In the data rows, 128 means zero.
Every row has a hidden score. In each pair, how much higher is the second row's than the first's? 10 means about the same, 20 much higher and 0 much lower. The score is a weighted sum of the row's numbers plus the product of two more (or one squared), each taken from its middle value.
[ 84 136 134 132 106 169  80  93  61 117 116 106 132 139 159  81]
[ 63 148 105 111 195 105  62 179 142  78 113 143 133 141 112 174] -> 17
[ 87 153 129 125 156  94  93 165 123 127 174  99  81 120 106 140]
[125 103 107 166 109  93  99 163 111  87 149 138 174 168 162 197] -> 8
[131 140  98 121  97 201 126 136  96  94  99 136 153 113 151 117]
[118 141  85 133 170 129 122 144 120  97 115 105 119 151 130 176] -> 3
[166  52 122 127 107  76 180 152 151 199 192 162 139  94 121 111]
[131 159 118 151 140 141 142 143 156 148 137 122 124 152  96 118] -> 8
[131 144 122 151 164 202 116  72  96 127  95 109 122 117 142  79]
[113 205 125 189 142  80 112  68 207 140 154 116 103 116  21 133] -> 15
[105 145 125 157 132 131 112 115 157 117 151 139 143 142  93 132]
[143 119 133  81 158  86 128 190 122 111 115 123 104 126 125 121] -> 9
[156 126 144 123 149 181 128 109  60 157  91 135 128 128 176  91]
[122 125 119 166 140 101 147 124 177 161 161 131 155 109  99 129] -> 7
[148  96 141 138  70 115 187 119 175 213 175 116 110 136  77 108]
[117 106 107 118 166 153 120 129  17 114  80 125 144 140 200 132] -> 11
[ 89 111  98 145 190 102  99 170 132  66 113 113 154 135 138 213]
[ 79 175 133 141 157 103 112 169 149 109 109  80 145 128 121 162] -> 8
[170 105 119  66 104 183 120 139  68 127 103 141 135 115 174  81]
[157  78 144 118 164  77 165 157 130 171 176 133  55  82  81 101] -> 12
[171 152 149 100 139 159 165 124  54 146  93 157 111  44 173  71]
[106 128 143  59 176  69 118 190 125 150 148 109  98 113 122 149] -> 12
[137 114  89 109 101 183 138 113  59 125  82 143  80 143 164  98]
[159 104 136 123  62 182 142  77  99 114  96  94 117 161 130 145] -> 11
[119 171 150 123  75 149 158  45 174 159 111 141  93  86  67  22]
[ 90 130  87 115 164  61 143 213 124  95 147 142 102  90 128 119] -> 13
[136 116 131 157  94  86 176 169 147 152 126 145  96  93 101  97]
[132 118 133 119 132 201 113 109  72 112  72 124  99 140 172 104] -> 13
[114 148 108 133 118 147 126 154 176  96 139 121 139 191 116 127]
[134 160 132 124 167  71 132 131 199 145 179 132 108  57  54 126] -> 11
[ 92 126 142 133 195 121  85 169 149  70 145 117 137 165 116 153]
[ 80 181 113 171 112 205  82  96  86  49  32 121 179 214 176 140] -> 6
[ 90 133 111 126 152  98 129 149 138 125 125 125 122 185 152 185]
[155 165 165 136 107  86 214  74 215 207 171 129  70  81  24  28] -> 9
[125 118 102 120  97 190 109 124 109 114 125 129 135 140 163 165]
[ 91 154 180 134 126  56 173  91 207 190 166 130  82  60  36  58] -> 10
[108 170 107 131 187  77 159 165 112 122 143 120  92 109 136 131]
[115  89 151 108  84 100 205 119  66 191 103 162  83  88 143  81] -> 10
[188  30 113  80  68 144 173 103  74 163 116 148  94 119 176 114]
[ 81 186 109 128 154 112  76 135 175  72 105 124 123 171 100 153] -> 6
[159 128 152 128 103 160 180  89 145 170 143 164 105 116 109  91]
[144 116 116 146 103 117 121 124 138 143 159 118 150 139 160 156] -> 10
[126 138 136  95 154  92 125 146 165 185 189 127  88  64  41 110]
[ 95 154 155 138 172  85 133 134 188 126 143 126 121 135  90 129] -> 6
[103 160 142 131 141  84 135 122 162 122 143 160 133 130  88 157]
[179   7 178  58 102 116 155 164  26 158  85 148 138 106 197 147] -> 15
[156 136 143 175  65 123 115  81 169 149 157 128 116 130  79 137]
[131  97 154  95  92  94 222 187 113 192 169 144 108 119 113 106] -> 6
[150 103 133 113 140  70 164 163 112 175 178 120 124  87 127 134]
[ 77 166 113 210 103 163  61 134 161  72 114 108 197 194 103 161] -> 11
[ 99 115 106 154 154 129  83 127 161 107 119 118 171 214 122 149]
[192  76 152  78 165  60 194 181 126 173 177 117  85  42 103  99] -> 15
[125 139  96 136 140 104 111 176 146  97 151  74 131 126 137 175]
[165 146 152 192  51 152 155  46 169 163 130 150 122  92  80  92] -> 11
[211  35 173  76  63 117 195 144  65 211 150 180 102  87 181  64]
[132 142 132 142 134 154 148  57 123 120  87 161 112 110 145  52] -> 10
[163 140 157 159 104 171 134  66 148 137  86 127 105 129 108  93]
[203  62 103  95 134  30 154 213  98 160 139 121 134  73 161 168] -> 4
[165 105 139 103  92 163 159 100 143 123 106 124 127 123 129 128]
[193  60 121  89 152  80 185 182 109 211 163 187 103  64 150 115] -> 6
[ 95  87 117 135 165 116 134 190  99  91 103 111 152 161 173 166]
[104 155 157 147 195 110 111 160 142 111 114 113 145 123  90 117] -> 9
[119 130 153 135 116  92 197 117 191 214 145 102 108  63  29  69]
[137 156 162 161 105 161 155  49 144 179  71  96 110  97  98  60] -> 5
[111 133 141 180 121 192 124 109 116 103  43 128 131 113 146  94]
[157 124 158 121 104 159 199 121  77 171 103 133  80  76 130  51] -> 9
[ 93 174 144  79 142  97 129 134 139 122 164 115 122 107 100 123]
[171  45 177 114 155  68 194 149 166 206 172 143 105 110 116 152] -> 16
[154 100 138 139 142 110 184 112 179 140 176 180 128  92  78  75]
[140 105 125  93 105 174 152 116  46 107 113 148 116 148 175 129] -> 10
[ 63 172  91 155 145 134  63  95 185 102 110 104 146 163 116 162]
[152  51 176  53  72 130 185 128 108 205 122 157  85  76 151  53] -> 13
[114 102 152 113 110 168 169  73  84 133  79 104  80  93 142  79]
[141 121  97 167  96 150  82 143 121  75 163 116 222 167 174 182] -> 8
[151 101 126 159 120 118 137 138 172 157 156 126 133  77 110  97]
[162  74 116 109  90 172  72 107  65  96  90 137 142 156 172 152] -> 10
[147 110 147  77 158  57 154 202 113 141 144 151 130  83 152 134]
[130 124 131 148 120  98 119 143 142 140 126  99 140 107 139 172] -> 15
[117 100 111  99 167 116 122 195 129 118 148 130 140 161 143 176]
[119 139  94 141 148 153 109 137 139 107 152 141 133 180 144 191] -> 9
[100 154 165 136 141  95 162 108 183 202 162 123 101  47  94 142]
[140  68 101  87 162  79 125 183  82 131 142 164 124 114 210 135] -> 9
[ 89 190  93 161 159 117  88  98 175  66 134  80 149 102 109 196]
[122 102 131 124 117 198 143 121  68 125  70 109 125 156 176  98] -> 9
[168  84 129  87 125  95 147 180 101 128 134 138 159 122 170 155]
[149 152 159  94 101 154 197 140  86 152 113 149  97  93 143 134] -> 5
[141 104 145  67 119  82 221 152 181 184 175 131  63  80  76  98]
[171  82 131  92 106 182 126 104 108 116  98 166 121 110 147 112] -> 12
[152  55  91 146 125 129  80 216  81  75 135 133 149 168 194 211]
[ 82 162 141 170 173 163 106 156 125  65  94 135 169 182 156 151] -> 8
[111  83 118 103 120 103 150 158 110 142 140 134 117 134 137 124]
[171  69 161 135 123 100 187 125 161 205 130 143  86  88  87  98] -> 11
[109 153 112 124 129 181 101  75 112 105  92 116 115 154 141 152]
[106 123 115 133 107 122 139 152 147 124 146 125 143 131 129 160] -> 10
[159  86 160 137 107 102 156 124 148 154 153 173 144 128 120  85]
[172  55 115  84 152  96 138 202  88 126 156 143 161 175 193 192] -> 8
[133 124 111  91 144  60 157 148 131 154 131 116  96  82 110 112]
[123 167 162  97 153  62  81 146 111 130 132 145 110 112 150 157] -> 13
[ 60 204  84 189 175 149   0 115 178  18 109  49 120 213 123 184]
[105 179  92 112 164 193  86  86  82  77  86 133 177 167 162 120] -> 15
[175  59 141  87  60 168 132 138  81 165  99 163 166 111 192 142]
[ 82 227 101 166 168 108  99 137 201  80 152  76 146 154  81 167] -> 9
[153  95 142 132 132 106 149 138 143 152 157 121 137 104 124 119]
[122 176 101 166 189 104  93 108 173  84 178 133 113 118  86 148] -> 10
[ 75 159  86 199 161 169  37 130 138  34 110 100 183 250 148 236]
[126 132 119 120 105 178 146  67 136 158 155 153 123  96  96  64] -> 15
[116 141 114 209 131 144  84 117 157 121 139 126 179 197  92 166]
[147 102 115 124 104  55 162 168 138 142 150 146 105 103 117 107] -> 13
[111 169 124 180 119 191  94  78 100 102  80 102 140 148 164 113]
[132 153 119 155  77  86 124 112 160 132 154 103 121 124  97 121] -> 12
[143 132 141 126 169  80 122 147 120 144 161 114 104 122  98 134]
[164 129 164 167  78 121 206 111 194 199 231 141 106  96  62  81] -> 8
[102 171  97 131 111 196 124  52  99 116 106 125 104 113 132 103]
[145  98 126 140 101 183 106  90  92 113  91 156 143 120 172 147] -> 12
[172  97 140 120  73 170 159 126  86 163 131 117 126  74 145 131]
[139 147 143  96  95 178 132  78 118 112  98 144 117 121 127  79] -> 8
[153  33 131  81  82 140 170 158  47 151 125 136 132 114 189 126]
[125 125 113 145 122 120  98 137 145 128 178  99 122 153 109 147] -> 6
[151  71 136  94  96  94 157 164 116 190 168 169 115 103 121 125]
[149 105 176  80 116  61 177 179 154 219 151 130  98  39 100  93] -> 12
[106 188 112 196 124 126  81 117 161 101 156 130 140 203 109 115]
[111 157 118 175 135 112 136 125 189 145 131 133 130 125  91 113] -> 9
[144 145 158 160 115  97 240 104 199 197 182 128  49  84  38  79]
[110 163 114 156 134 108 124 149 162 107 167  98 103 161 108 142] -> 7
[ 74 160 116 179 128 142  64 105 164  94 120 118 137 199  91 150]
[107  84 112 139 127 154 113 139 132  88 149 118 163 191 131 173] -> 13
[139 130 127 103 105 171 150 105  91 130  78 122 113 153 141  56]
[165 130 145 106  90 136 110 122  95 106  86 107 146 118 160 135] -> 11
[ 91 240 132 168 149 115  71  98 234 114  98  82  70 144   5 103]
[142 110 144 138  70 164 159  92 110 187 131 138 144 124  89 106] -> 12
[225  47 145  82  63 137 168 137  66 154 107 166 128  80 177 105]
[132 137 122  73 168  73  93 185 116 110 124 139 156 112 165 167] -> 8
[111 110  76 120 159 150  63 201  69  28  82 116 149 213 210 213]
[137 129 124  99 121  72 172 147  92 174 161  97 142  55 125 150] -> 10
[116 172 126 186  91 183 118  76 134 125  68 146 139  99 118  95]
[102 164 165 105 162  93 107 132 141 147 151 124 126  82  83 136] -> 11
[142 158 159 167  68 145 179  56 157 160 153 147 158  88  70  99]
[160 144 107 140 122 180  99  55  94 105  84 157 177 148 150 142] -> 11
[144 109 112 151 140 109 162 125 114 114 143 131 172 154 146 144]
[130 143 135 163 141  99 123 148 169 130 164 139 123  99 126 151] -> 12
[139 145 131 125 112 208 118 103  93 130  69 155 124 110 159  68]
[131 146 128 137 170  83  74 149 151 106 154  93 155 133 123 189] -> 9
[ 65 161  94 176 188 145  65 117 138  48  71 119 139 166 144 197]
[108 180 130 190 138 164 103  57 179 105 147 140 153 181 116 183] -> 13
[141 160 194 112 148  56 202 132 201 224 147 122  63   0  12  31]
[106 190 127 129 143 120 121 100 180 120 157 103 113 101  80 159] -> 8
[113 174  87 110 166 212 109 103  81  49  30 126 148 163 170 154]
[133 135 145 100 167 100 153 144 145 158 130 122 124  86 103 140] -> 11
[137 100 146  90 162 156  94 105  71  82  97 164 106 129 180 116]
[137 113 123 115 219  74 113 182 125 148 115 102 119  97 137 153] -> 6
[107 156 130 127 175  79 100 165 157 100 134 134 142 144 119 181]
[125 147 160 164 139  86 181  76 178 199 177 115 112  84  54  57] -> 8
[ 81 144 122 141 194  90  71 143 150 109 136 115 121 138 111 133]
[122 120  97 123 197 102  92 175 107  62 109 130 166 158 179 175] -> 10
[162  86 135  91  80 171 156  94 104 174 121 136 121  93 129 114]
[152 145 122 129  70 180 133  85 135 123 129 135 123 108 117 103] -> 8
[157 124 132  91 165  74 165 186 109 133 128 136 100 101 149 132]
[132  76  94 120 174  85 136 184  95 147 122 160 153  96 153 106] -> 14
[ 98 157 130  97 170  79 124 153 144 133 142 151 159 124 102 118]
[133  86 107 119 115 120 119 168  75  93 100 158 167 154 207 177] -> 9
[120 142 107 151 127 136  70 147 134 113 104 131 141 173 121 155]
[146 169 124 168 138 118  64 102 155  89 120 127 167 157 111 166] -> 11
[208  51 130  31 111 124 143 172   8 142 106 152 138  86 226 142]
[147 142 154 140 112 202 165 131  88 129 134 125 150 140 169  98] -> 14
[142  97 155  84  97 116 124 204 104 121 129 137 121 149 149 156]
[137  68 107  62 138 106 177 177  88 110 116 132 132 184 168 128] -> 13
[157  74 131 116 121  97 145 131 148 141 164 140 145 124 141 122]
[124 143 124 141 114 156 145  83 179 135 147 122 118 144  90 120] -> 8
[ 83 192 148 163 104 218  96  29 150 107 103  89  98 157  69  86]
[ 89 145 130 143 206  88 119 175 154  99 126 126 144 111  96 138] -> 18
[136 167 113 165  94 191 134  68 119 129  69 133 131 110  94  26]
[125 190 102 134 180  84 126 152 143 120 161 102 124 114  86 164] -> 10
[132 125 125 155 117 154  92 105 139 100 137 132 154 182 133 171]
[151 151 163 130 145  80 178 117 172 179 160 134  84  40  44 125] -> 8
[101 145 119 128 182  84 131 173 126 113  84 151 111 111 122 146]
[124 126 115 109 130  70 111 137 183 165 163 107  83 102  94  85] -> 13
[ 69 208  94 168 170 143   8 127 149  45 138  66 162 231 124 168]
[194  28 148  72 113  59 189 200 108 218 174 168 101  73 164  84] -> 17
[117 137 141 109 156  89 112 157 169 129 156 132 103  68 104 127]
[137 138  97 140 141 189  91  80 103  83  93 124 175 150 167 175] -> 7
[145 123 127 185  82 116 125 123 180 140 154 112 162 138 111 155]
[150 136 131 125  97 174 112  90 120 132  81 107  94 111 118  67] -> 12
[127 168 136 144 174 114 131 116 175 109 133  98  71 123  76 160]
[133 143 107 170 131 132  77 132 145  89 177 132 170 211 150 210] -> 9
[120 155 161 180  86 116 129 103 189 157 136 153 122 114  64 102]
[157 142 149 129 135 160 169  97 132 182  92 121  99  73 118  56] -> 10
[119 175 115 160 135 208  97  77  87  98  70 122 136 140 138  90]
[123 149 148 121 122 160 111  90  95 139  83 106  90  96 114 115] -> 14
[145  95 130 127 112  97 127 199 124 112 130 122 141 127 160  90]
[113 125 147  83 171  58 155 145 130 133 138  94 106  54  98 111] -> 12
[146 152  95 133 148 167 105  89  98 130  76 136 131 104 140  74]
[168  34 104  73 101 157 152 153  56 123  95 166 142 105 212 137] -> 12
[181 111 158  99 103 160 130  69 114 135 119 106 150 118 142 124]
[142 105 168 127  77  94 192 109 188 229 197 131 112  93  61  68] -> 8
[ 72 137 117 137 176  96 112 139 168 137 161 111 129 114 104 144]
[130  98 129  93 167  59 138 163 130 158 187 160 123  85 108 113] -> 8
[ 73 134  92 139 116 152 115 105 156 130 148 106 149 155  96 103]
[117 102 112 138 102 114 129 138 160 138 141 136 144 142 131 177] -> 7
[117 180 120 136 105 168 124  31 140 145 106 109  73 132  99  87]
[138 150 146 123 121  96 135 140 177 153 166  80  74 100  83 120] -> 9
[120  75 155  83 185  65 163 175 131 151 147 147  98  59 143 117]
[132 142 130 138 149 130 112 135 151 109 131 135  97  95  79 130] -> 9
[146 130  97 115 128 159 115 149  65  89  71 156 142 136 202  80]
[148 106 114  82 136  76 198 148 175 192 206 137  87  44  82  87] -> 12
[152  37 135  83 147 121 163 176 103 107 159 130 177 142 166 145]
[167  79 127 131 116 107 121 141 121 139 144 134 175 184 124 137] -> 6
[130 107 116  99 119 150 127 163 121 120 162 153 157 149 142 158]
[150  77 111 140 111  76 125 181 123 130 172 165 190 132 154 163] -> 9
[131  71 143 102 166  69 137 220 103 129 140 163 135  67 150 145]
[145 125 130 114 120 119 132 131 178 155 162 123 115  99  78  77] -> 9
[ 80 157 116 183 145 175  76  31 139  85  51 102 137 166 103 108]
[ 71 190 103 157 115 132 102 136 183 104 128 125 171 167  91 156] -> 19
[107 110 135 125 100 126 123 160 126 139 150 129 129 170 146 169]
[191  77 141  93 101 149 160 150  54 148 127 128 108 120 196 141] -> 13
[190  75 155 126  76 164 145 116  89 204 120 148 125 135 150 111]
[120 134 123 144 153  87 138 167 169 112 157 115 120 112 111 126] -> 8
[117 135 133 116 186  85 133 203 142  81 125 121 151 113 146 143]
[ 96 120 148 157 102 120 127 113 133 137 131 169 127 129 127 160] -> 9
[107 184  92 151 129 224  58  59  93  78  64  92 131 168 145 152]
[124 134 126 170 111 196 107  75  95  52  80 112 131 150 175 143] -> 14
[120 137 143 159 103 120 118 125 148 117 142 128 175 145 117 130]
[135 103 143 119 105  97 142 139 149 174 178 113 109 116 112 144] -> 12
[ 88 164 132 163 117 157  64 115 161  88 124 106 145 125  95 136]
[102 127 112 110 189 111  95 209  98  75 129 148 156 138 180 203] -> 2
[129 187 118 146 141 220  80  68 114  69  81  87 177 216 145 139]
[167  96 149  82  92 100 193 158 122 166 156 161 116 111 139 143] -> 8
[116 159  87 148 155 143 104 114 138  90 148 168 126 199 142 146]
[132  64 125  81 104 114 146 153 124 122 181 137 120 153 142 105] -> 10
[143 137 110 140 155 110 142 146 146 148 165 139  81 123  94 118]
[ 87 162 136 201 124 152  90 129 160  83 119  87 193 193  96 134] -> 4
[129 135 123 144  70 166  85  70 102  81  98 126 187 192 159 169]
[ 77 215 144 202 129 193  97  47 152  82  78 127 137 209 123 130] -> 14
[113 132 139 125 179  78 120 152 155 117 122 129 111  90 122 118]
[211  71 167 103  92 128 200  96 110 199 111 136  52  92 111  42] -> 17
[153  93 111 130 132 160 171 118  56 144  82 142 127 153 188  81]
[141 102 115 149 130 209  82 103  99  62 103 125 149 133 181 140] -> 11
[105 128 152 111 174 117 113 190 155 111 122 118 153 120 104 133]
[112  85  93 100 114 147 104 159 102 113 130 149 145 160 147 144] -> 7
[116 169 170 164 111  70 157  97 219 177 146 104 107  81   6  42]
[106 113 116 143 139 120 112 132 113 114 140 132 126 150 143 152] -> 13
[156  85 143 119  63 140 143  72 143 172 119 121 138  93  81 107]
[113 183  85 128 118  77  85 144 141 124 120 100 156 100 102 175] -> 6
[138 134  87 119  81 203 107  96 127  74 115 123 141 179 167 174]
[122 147 140 118  78 178 121  81  98 109  75 139 126 108 137 136] -> 11
[107 164 151 161 115 172 136  56 112 115  60 129  85 108 142  54]
[107 154  96  99 155  95  73 168 116  77 151 110 145 151 129 174] -> 7
[163  74 159 127  73 107 161 139 140 150 161 129 130 108 109 125]
[144  72 105  86 137  69 228 171 149 188 145 170 113  50 103  71] -> 11
[ 79 157  88 129 148 102  41 145 145  56 114 111 122 151 130 174]
[145 132 102 105 182  65 151 177 132 158 145 119  92  83 125 129] -> 8
[129 118 100 167 121 108 122 135 122 107 131 117 163 169 148 206]
[103 122 135 122 142 175  90  93  64  85  97 129 139 156 201 138] -> 13
[158 133 106 114  92 179 111  55 138 122  99 120 122 150 111 125]
[124 117  97 120 153 104 141 145 127 137 116 129 189 131 157 161] -> 9
[107 164 117 137 160  90 148 133 178 134 146 132  68  94  50 120]
[162 135 127 143 102  92 152 147 157 161 182 134 130 116  91  65] -> 8
[117 110 134  90 113 181 124  98  68 105  58 114  79 132 151 101]
[153 128 143 189  91 149 150  75 181 146 152 139 114 144  74  94] -> 7
[160 111 181 115  96 162 159 108 104 186 107 141  96  84 132  57]
[102 147 128 174  98 122 109 125 158 149 141 145 124 131 102 106] -> 8
[129 133  88 139 129 207  67 103  49  61  65 116 135 174 184 121]
[133 106 176  67 162  44 152 195 104 153 131 156 124  55 133 135] -> 6
[162 138 124 132  91 180 126  63 131 103 121  99 168 152 141 145]
[161  86 139  91  94 113 172 142  77 211 142 165  86  38 161  44] -> 13
[137 137 149 137 154 150  72 145 136  88 141 113 156 188 163 191]
[169  75 155  92 100 179 163 104  85 168 106 138 142 122 153 127] -> 8
[162  83 115 108  83 163 128 116  81  90 105 135 148 151 191 132]
[ 69 178 159 163 144  85 127  94 216 139 154 104 108 129  55  77] -> 6
[155 102 149 108 119  87 169 114 170 174 176 142 118 101  87  85]
[109 184 138 119 195  96 129 154 152  77 132 106 102 143 124 152] -> 13
[141 140 138 108 120 159 123 109  80 120  68  98 106  98 145  91]
[212  86 132  88 102 127 170 119 107 174 115 136 131 103 162 102] -> 10
[131 101  94 139 138 113 113 158 109 109 136 120 116 168 180 181]
[120 113 114  97 161  78 124 195 125 155 153 134 123 127 133 140] -> 6
[ 84 191 158 162  83 182 154  66 112 133 100 107 132 129 110  73]
[152 122  91 142 125 109  89 125 151 131 164 116 175 190 156 179] -> 13
[128 149 140 152 140 194 116 111  70  92  84  95 164 144 184 143]
[145 140 153 121  90 148 147  60 124 132 102  99 115 139 108 111] -> 14
[128 198 156 194  98 181  93  53 151 142 110 125 110 130  67 113]
[ 87 191 123 155  95 129 103  75 223 107 165  86 114 143  64 122] -> 8
[126 131 108 154 133 134 105 111 193 143 158 130 145 129 116 146]
[121 111 129 127 111 100 140 137 151 148 181 174 171 127 121 133] -> 9
[111 186 128 148 193 104  42 139 170  38 134 103 136 166 133 190]
[130 126 112 157 144 135 104 137 157 113 140 112 114 141  93 100] -> 6
[162 101 133 121  85  59 138 144 149 178 173 165 126 117 116 156]
[100 197  99 136 175  85  73 122 168  98 118 107  90 133  95 134] -> 14
[103 119 130 115 154  89 108 186 120  94 133 119 103  98 173 164]
[ 94 108 105 131 124  94 113 140 142 139 159 132  98 126 130 129] -> 9
